Named moves come first, each a turn or a mirror and shown by rows before and after it. Which of them, in which order, take the first row of each pair that follows to the second? Write the first one first, as in the answered first pair.
move Q_655:
[  1  -2 -22 -15   9  -4   3   9 -19 -23  -3  -6   5  14   6   3  -3   6
  -4   4   0  -1 -18  14 -12] -> [ -2  -3 -26  -8   2   2  -4   9 -14 -25  19  -9   0   9   3  -2 -11   6
   5  14   0 -12  -9  13  -2]
[ -8   3  -2   1   1   3 -10  -3  -2   7  10  -4   3   3  14  -2   3   4
   1  -3  -8   0  15   4   7] -> [-6  4  1 -2  6 -3 -7 -2 -7  9 -4 -3  6  7 17 -1  9  5 -3 -8 -9  5  9  6
  0]
[ -8  -4   2  27  17   3  -5  -1 -15  12 -24   1   7  19   7   1  26  -2
 -16 -16  -9  23  26  14  10] -> [-13  -8  -1  36   6  15 -16  -1  -6   9  11  -5   1  11   1  -2   8  -2
   0  -3  -7   7  41  13  26]
move Q_690:
[ -9   0   2   6  -7  15   6   0  29 -16  19  -7 -17 -14 -22  -7 -18 -14
  20  18   4 -16  11  -9   2] -> [-10   1   5   7  -2  16  13   1  36 -16  14  -4 -19 -13 -18  -6 -16 -15
  13  10   6 -12  16 -12   2]
[ -3   7  14 -13  -3  15   7  -6   3   3 -16   0  -2   0   8  17  33   1
 -20 -27  -1   5 -10   8 -14] -> [  7   3   1 -20 -19  13 -15  -2 -20   2   2 -13  10  -5  -1  16  24   4
   0   3  -7 -11 -23  22  -8]
[-25  -3  11  20   5  11  20   6   3  -6   5   0  -2   0   0 -14 -11  -6
 -21 -22  -4 -21  10 -40  12] -> [-15  -6  -1  12 -10   7  -2  11 -21  -7  25 -12   8  -4  -9 -16 -19  -3
  -1   9 -13 -39  -3 -28  17]
move Q_832:
[ -8  -8   3 -21  -2 -16  -1 -11 -16  22   1   0  34  18  -6   0   1  -7
  -1   0  -2 -31 -17   2   6] -> [ -6  -9   1 -18  -3 -13  -7 -10 -20  23   4  -3  35  17  -3   0   1  -4
   2   1  -6 -29 -12   6   8]
[  1  11   1   6 -13   7 -15  10  -5   9  24 -21  32  -6 -10   6  -4   6
   1  -5   6  -8  -7  -4  62] -> [ -3  13   5   9 -10   9 -13   7  -1  14  23 -18  31  -3  -1   6  -2   7
  -5 -14   6  -4   2  -6  63]
[  3   7  11 -10  -1  -7 -33  -4 -24   8   3   6  25  -2   4  -7   7   6
 -10   3  -7  -8 -16  28  14] -> [ -1   9  16  -5   3  -4 -31  -7 -20  12   1  10  22   1  13  -9  11   9
 -16  -8  -8  -6  -5  27  16]
[-14  12   2 -10   7  -2   9  -9   8 -20 -23   7 -42  11  -6  12 -10   3
 -35 -13   2  13 -20  -1  10] -> [ -9   9  -5 -15   2  -6   7  -3   3 -26 -21   4 -39   7 -16  11 -15  -1
 -26  -1   4   9 -33   2   8]
move Q_289:
[-20  -3  15   3   8   7  -3  -6   3  -5   1   2  14  13  12  10   4  24
  -9 -37 -13   9  21 -10  -8] -> [-22  -4  16   1   7   5   3 -10  12  -5   9   5  13  11   8  11  -3  22
 -11 -36  -4  -3  21 -18  -4]
[ -2   1   6  13   6   2 -12   5  -3   1 -11  22 -19  10  21  -1  22  -7
  -2 -21  12  22  16  -6  -1] -> [ -6  -4   6  12   1   2 -19  -3  -5  12   7  24 -12  14  29   0  12   3
  -1 -17  14   2  19  -8   9]
[-22  -8 -16   7   2  -2  29   8  19  20   8  20 -26  -9 -12   5 -16 -23
  15 -16  18 -12 -13 -16   7] -> [-14   1 -12  10   9   2  16  23 -11  16 -30  11 -23  -5  -4   3  16 -20
  20 -19  -6  34 -12   8  -7]
Now pairs of rows:
Each pair is 2 to 3 moves apart.
[ 15 -16  -7 -43 -27 -47  11 -14 -24  10  15  -1  48   1  -6  -4 -14   2
 -14  35   8 -34 -46  -8   2] -> [  4  -6  12 -32   0 -44  55 -18  21   5 -29  15  23   2  -6  -1   0 -13
 -47 -14  20   3 -30 -32 -15]	Q_832 Q_690 Q_832
[ 14  -1 -17 -15 -10  -7 -13  11 -20  -6 -11   3  11  -1 -10  -1   3  -7
  12  26 -12   0 -23  15 -11] -> [ 12  -6 -16 -21  -8 -16  -3   2 -11   0  -4  10  13   2  -9   2  -6  -5
   1  21   1 -21 -32   0 -10]	Q_289 Q_655 Q_289
[ -9   6   9   6   9   2   3  -9  34  10  26   2 -19   3   3 -10 -19   6
  -6  -7   9  -6  27   0   4] -> [ -9   5   7   7   6   3  -3 -10  28  14  32   1 -15   5   6 -11 -19   7
  -2  -4   7 -10  27   2   6]	Q_690 Q_832 Q_690
[ 18   6  19 -23  26 -14 -11 -11  -8  13 -16   3  18  28  16  10   7   8
 -28 -31   6   4 -17  -8 -21] -> [ 24   1  13 -31  21 -21 -12 -14 -10  12  -8   3  22  25  10  11  -1   6
 -25 -19  12 -12 -31 -11 -19]	Q_832 Q_289
[ -9 -10  27  29  18  21 -17 -16  -9 -16  25 -18   9   4  -7   1   6   7
  53  -3  15   3  13   5  26] -> [-14  -8  36  23  30  13 -11 -28 -12   1   9  -5  18  20  16   7  15  18
  30 -27  15   4  13  -3  20]	Q_690 Q_655 Q_289
[-23 -10  15  -2   9   3  -5  17  -4   3  -6  -5  -3  -3  26   7   7   7
   7 -14  -5  16   5  -5   7] -> [-25 -15   9   0   0   6   0  15  13  -3  17  -3 -10 -12  13   5 -10   0
  13  -3   5  -3   6 -15  16]	Q_655 Q_690 Q_289
[ 24 -14 -20   0 -13 -22 -18   4 -39  -3  17  -6  30  -1 -21 -10 -14   4
   1  41   6 -18 -30  11   5] -> [ 16 -17 -17   3 -12 -22   0  -8 -12   0  33   4  23  -3 -25  -9 -30   1
  -9  31  24 -40 -24  -8  12]	Q_655 Q_832 Q_289
[ 12  14 -17 -20  18  -6   2   1   1  -6   1  -6  10  14 -22   9 -13  -3
 -14   4  22 -36  -5  17 -15] -> [ 12  21 -10  -9  26   5   9  11   9 -17 -20 -11  -5   8 -27   7   3 -11
 -11  -7  15  -3   7  24 -23]	Q_690 Q_655 Q_289
[-13  -8  -6   9   6   8  29 -14  48 -10  29   4 -18 -15 -32   2 -39  -6
  -4  10  36 -36   0  -6   7] -> [  4   5  -8  17   4  22 -19  22 -19 -22 -17 -25  -9 -15 -23  -3  15   1
  31  25 -16  42   9  52  -9]	Q_289 Q_690 Q_832
[ 31 -17 -12 -18  -1 -12  24  18  16  -9  12  19 -12  -8 -25  -9 -14 -20
 -13  21  59 -28 -17   6  -9] -> [ 28 -13 -14   7 -13  18 -19  34  -3 -13  33  -1 -19 -16 -16 -18  -2 -12
  22  36  30  -2  23  37   8]	Q_690 Q_289 Q_655
[-18  -9   1 -10 -24   9 -44 -26 -26  10  28 -13  -2  12  43  -8  -3  21
  19  28 -10 -16 -34   8  14] -> [-35  -2  25   4   7  16   5 -39  26  11  -9   8 -25  16  52  -6   8  11
 -21 -30   8  11 -11 -22   4]	Q_690 Q_289
